[[ 23.9 -55.5 -32.1  -1.5 -68.3]
 [ 41.4  63.6 -21.0  43.5  45.8]]
=>
[[ 23.9 -55.5]
 [ 41.4  63.6]]

[[ 21.3 -11.3  28.9   5.4   5.9]
 [ 17.7   6.4  12.1  12.4  11.2]
 [-23.5 -24.3 -42.1 -54.1   3.1]
 [ -3.7 -12.7  11.3   1.7  31.8]]
=>
[[ 21.3 -11.3]
 [ 17.7   6.4]]

[[ -5.0  63.2  21.7   2.1  16.9]
 [ 14.3  33.0 -33.0 -30.1  -0.2]]
=>
[[-5.0 63.2]
 [14.3 33.0]]

[[ 43.2 -17.2]
 [-54.2  62.4]
 [ 25.4   8.8]]
=>
[[ 43.2 -17.2]
 [-54.2  62.4]]

[[ -2.3  12.6  34.2  25.4]
 [  2.2 -32.3  -8.4  58.5]
 [-42.3 -57.8  44.2  24.4]]
=>
[[ -2.3  12.6]
 [  2.2 -32.3]]

[[ 64.5  22.9]
 [  1.4 -34.8]
 [-19.2  -2.3]]
=>
[[ 64.5  22.9]
 [  1.4 -34.8]]

[[72.2 31.9]
 [27.2 -4.7]
 [22.5  0.1]
 [14.8  4.1]
 [-1.0 27.6]]
=>
[[72.2 31.9]
 [27.2 -4.7]]

[[ 29.5   1.4  21.4  66.8]
 [  9.9 -10.2  19.3 -13.5]]
=>
[[ 29.5   1.4]
 [  9.9 -10.2]]
---
[[-62.0  43.5 -36.5]
 [ -2.0  -9.7   3.2]
 [-25.9  -7.2 -11.1]
 [ 14.8 -47.5  43.0]]
=>
[[ -2.0  -9.7   3.2]
 [-25.9  -7.2 -11.1]]

[[ 28.4  11.9   6.7  10.1 -12.5]
 [ 28.4  35.8  29.7  16.9  24.1]
 [-61.0  -4.0 -16.3   3.4  -7.3]
 [-61.0 -51.6 -62.3 -43.6 -23.0]]
=>
[[ 28.4  35.8  29.7]
 [-61.0  -4.0 -16.3]]

[[ 73.9  -1.3 -30.4 -29.4]
 [-26.3 -41.9  12.5  11.2]
 [ 10.6 -24.9  30.1 -10.2]
 [ 24.6  10.2  25.5 -17.7]]
=>
[[-26.3 -41.9  12.5]
 [ 10.6 -24.9  30.1]]

[[-27.6 -14.7  68.1 -49.3]
 [-27.8  11.5   1.4   5.7]
 [-50.6   0.9  -3.2  31.3]]
=>
[[-27.8  11.5   1.4]
 [-50.6   0.9  -3.2]]

[[ -7.3  -7.8 -64.7   7.6 -16.4]
 [ 19.5  -7.3 -30.2   4.5  10.9]
 [  2.5 -32.7 -23.0  10.8 -39.4]
 [ -4.7  31.1  11.6  -0.5  15.1]]
=>
[[ 19.5  -7.3 -30.2]
 [  2.5 -32.7 -23.0]]

[[ 30.8 -11.4  28.2  13.7   2.9]
 [ 28.4  -6.7 -36.7  -1.7 -42.6]
 [-26.2  20.5  26.2  16.9  -4.0]
 [ 42.5   9.0  34.4  59.0 -29.7]
 [-20.2   2.9  19.6  15.1  -4.5]]
=>
[[ 28.4  -6.7 -36.7]
 [-26.2  20.5  26.2]]

[[40.8 68.2  0.4  0.4]
 [44.0 -0.8 27.0 27.0]
 [ 0.3 -0.8 10.7 10.7]
 [14.9 51.6 76.1 76.1]
 [ 0.3 68.2 20.9 20.9]]
=>
[[44.0 -0.8 27.0]
 [ 0.3 -0.8 10.7]]

[[-30.2  48.0  -4.7]
 [-64.4 -26.4 -60.8]
 [-58.9  32.4  40.2]
 [-10.8  -7.1  63.6]
 [-57.2  31.7 -44.2]]
=>
[[-64.4 -26.4 -60.8]
 [-58.9  32.4  40.2]]
